Where one turn sends some rows of the set: a few examples, then the rows asked
mogi: -47, 18, 198, 57, -257, 44, -273, -134, 264, -339, -215, 23, 162
lafi: 21, 3, -171, 195, -313, 16, -155, 84, 240, -257, -236, 2, 50
buvi: -91, 140, -33, 202, 105, -33, -19, 153, -184, 36, -61, -219, -103
raf: -180, 110, -175, 214, -22, -39, -327, -89, -167, -65, -137, -49, -106
Niba: 5, 3, -245, -37, 208, 32, 187, -75, 9, -160, -53, -145, 106
ves: -113, 82, 163, 189, 49, -75, -260, 169, -36, -36, -248, -287, -124
kogo: -157, 67, -156, -100, 76, 0, 112, -124, -16, -12, -162, -295, -52
bop: 8, 16, -135, -47, -347, -49, -109, 1, 229, -100, -156, 78, 12
lol: 81, 93, 8, 237, -152, 179, -146, 77, -181, -287, -208, 42, 172
tiz: -213, 34, 106, -225, 88, 90, -117, -70, 257, -143, -42, -265, -46
vobu: -32, 21, 32, -114, 271, 68, 97, -213, 28, -261, -19, -104, 212
votob: 36, -1, 88, -113, -234, -18, -170, -118, 253, -248, -100, 156, 148
zugud: -169, 4, -152, -135, 68, 82, -43, 68, 239, -91, -39, -274, -129
gof: -49, 42, 414, 137, 163, -34, -303, 50, 3, -207, -154, -191, 48
dod: 110, -24, -108, -27, -242, -16, -92, 0, 246, -227, -71, 180, 143
gez: -27, 57, -230, 273, 105, -1, -273, -46, -149, -212, -35, 109, 62
Zef: -275, 152, 247, -26, -173, -103, -112, -170, -2, 21, -57, 95, -45
kolup: -51, 36, 186, 123, 10, -39, 84, -83, 425, -184, -48, -278, 54
gunim: -3, 20, 134, 163, 23, -28, 118, -38, 429, -216, -16, -234, 77
sed: -6, 17, 63, 187, 8, -34, 134, -11, 422, -164, -49, -267, 40
kiz: -175, 133, 37, 175, 97, -13, -253, -61, 109, -29, -528, -9, 11
Bosa: -94, -24, 87, -179, 194, 144, -76, -30, 277, -288, 58, -150, 88
San: -77, 60, 26, 177, 150, 25, -361, -188, -129, -284, -15, 115, 145
biv: -20, 74, -7, 226, 245, 43, -190, -21, 126, -212, -400, 179, 191
kepe: -44, 126, 164, 150, -238, 172, -243, -14, -190, -207, -294, -59, 104
lim: 93, -29, -11, 165, -179, 54, -163, -4, 261, -394, -155, 117, 214
buk: -66, 108, -143, 265, 152, -9, -176, 62, 121, -88, -460, 87, 40
tozo: -48, 22, 53, -127, -355, -62, -202, -115, 232, -123, -169, 37, 56
semon: -194, 156, 278, 75, 110, -25, -156, -39, -173, 9, -80, -232, -49
Pogak: 15, 33, 77, 13, 168, -82, 349, -35, 81, -139, -108, 14, 8
kodit: 58, 25, -40, 304, 153, -43, -144, 304, -22, -130, -147, -166, -44
Rul: -107, 81, 248, 23, 4, -39, -55, -154, 33, -185, 92, 301, 165
lodas: -173, 89, 111, -188, 127, 31, 20, -278, 15, -112, -132, -267, 65
gafa: -206, 125, 93, 111, 19, -11, -414, -237, -147, -140, -127, -15, -2
zogu: -104, 61, 24, 81, -367, 9, -255, -52, 231, -183, -299, -87, 10
dubu: -35, -47, -170, -92, 180, 129, 15, 102, 247, -232, 67, -139, 22
goze: -73, 51, 69, -10, 80, -110, 327, -40, 63, -29, -178, -95, -100
Nipi: -187, 123, -102, 119, -208, -116, 16, 30, -19, 78, -57, 110, -101
govib: -31, 64, -95, 168, -14, -46, 70, 48, 24, -131, 82, 298, 81
guz: 110, -5, 204, 251, 272, -2, -203, 180, 16, -297, -64, -48, 127
zavog: -113, 77, 253, -85, 92, -95, 255, -135, 62, -56, -201, -106, -58
kur: 37, 79, 0, 242, 268, 10, 17, 152, -150, -152, 66, -35, 95
Pok: 19, 125, -21, 223, -237, 154, -171, 81, -215, -176, -278, -62, 73
kir: -133, 120, 160, 146, 181, 13, -276, -132, 129, -165, -444, 93, 141
futok: -28, 47, 258, -59, 178, -70, 296, -130, 87, -158, -117, -2, 53
zok: 49, 99, 162, 180, -147, 181, -223, -21, -177, -293, -212, 32, 198
Garo: -47, 106, 327, 99, 271, 31, -103, -30, -134, -199, 45, -59, 137
masep: -63, 45, 107, 149, -26, -32, 100, -50, 425, -148, -81, -302, 2

San goes to gez
Nipi goes to Zef
lodas goes to vobu
Now these:
masep goes to kolup
goze goes to zavog
kepe goes to zok
buk goes to kiz
votob goes to dod
lafi goes to zogu
kodit goes to ves
zugud goes to tiz
Garo goes to kur

Where one turn sends some rows of the set: a few examples, then the rows asked
Nale: -2, 93, -109, 474, -200, 323, 73, 146, -24, 56, 85, 17, 428, -286, -139, 193
bel: -294, 111, -140, 235, 222, 320, 121, -130, 83, 69, 314, 112, -16, -297, 237, 148
Refe: -297, 43, -281, 362, 196, 307, -129, -234, -21, 259, 356, -17, 195, -138, 98, 144
lere: -250, 372, 7, 164, 63, 210, -79, 258, -133, 376, 235, -12, 205, 40, 112, -129
Sur: -196, 292, 22, 474, 48, 24, 66, 72, 29, 46, -54, 49, 268, 100, 46, -162
Fugag: -160, 348, 6, 285, 12, 99, -50, 162, 19, 140, -92, 111, 272, 128, 70, -142
Tusom: -101, -44, -187, 525, -98, 293, -130, -48, -84, 279, 198, 15, 423, -50, -162, 70
feto: -59, 132, -32, 328, -42, 328, 253, 99, 94, -79, 154, 48, 175, -447, 106, 266
nat: -99, 149, -2, 301, -32, 362, 278, 170, 69, -52, 208, 118, 98, -414, 131, 230
deti: 94, 108, 310, 169, -84, 157, 159, -114, 93, 180, 337, -4, 171, 39, 262, 85
vado: -59, 219, 192, 116, -81, 260, 56, 183, 30, 351, 533, -96, 128, -152, 191, 30
Gego: -305, 8, -255, 375, 193, 286, -139, -267, -14, 274, 310, 50, 184, -78, 60, 49
zeful: -290, 390, -36, 153, 80, 218, -89, 297, 8, 324, 294, -8, 116, -98, 152, -116
kalu: 41, 152, 113, 352, -106, 62, -49, -128, 236, 47, 24, 110, 275, 137, 91, -19
kunav: 31, 46, -29, 467, -230, 347, 127, 212, -34, 76, 136, 54, 375, -267, -124, 179
Popid: -108, 89, 23, 282, -55, 328, 249, 135, 56, -95, 150, 80, 225, -402, 120, 299
zakof: -159, 35, -257, 487, -54, 308, -166, -63, -85, 261, 209, -29, 443, -102, -142, 116
Lozu: -357, 407, -18, 311, 95, 146, 29, 187, -142, 268, 202, -40, 213, -21, 28, -217
piv: -230, 332, 138, 211, 19, 249, 139, 83, -152, 329, 555, -100, 169, -63, 122, -49
dofe: -247, 106, -140, 261, 205, 314, 126, -131, 92, 48, 316, 33, 31, -348, 256, 233
Risig: 30, 139, 201, 473, -60, 45, 204, -108, 116, -33, 130, 35, 250, 137, 151, 34
pamez: -92, 212, 186, 91, 10, 239, 50, 88, -81, 400, 498, -91, 140, -12, 233, 3
Roluz: -302, 66, -86, 189, 195, 311, 127, -112, 61, 34, 311, 55, 71, -328, 257, 252
ginuv: -240, 345, -80, 301, 63, 93, -150, 101, 133, 128, -25, 125, 205, 81, 81, -151
Zalor: -372, -4, -232, 300, 216, 295, -134, -217, -44, 238, 328, 5, 231, -127, 111, 139
fomin: -54, 27, -59, 439, -198, 311, 62, 171, -47, 44, 73, 28, 464, -243, -120, 224
nomep: 56, 188, 195, 283, -85, 70, 99, -59, 146, 14, -21, 118, 247, 129, 162, -3
pidi: -213, -31, -208, 451, -30, 290, -176, -44, -110, 252, 182, -18, 472, -64, -123, 123
Sutuv: 11, 164, 289, 306, -79, 190, 245, -103, 11, 146, 516, -55, 183, 34, 202, 113
pev: 142, 73, 289, 236, -206, 165, 82, -85, 176, 179, 372, -21, 235, -15, 154, 90

kunav goes to bel
Refe goes to Nale
Now these:
ginuv goes to pev
Sutuv goes to Lozu
pamez goes to Fugag
Zalor goes to fomin

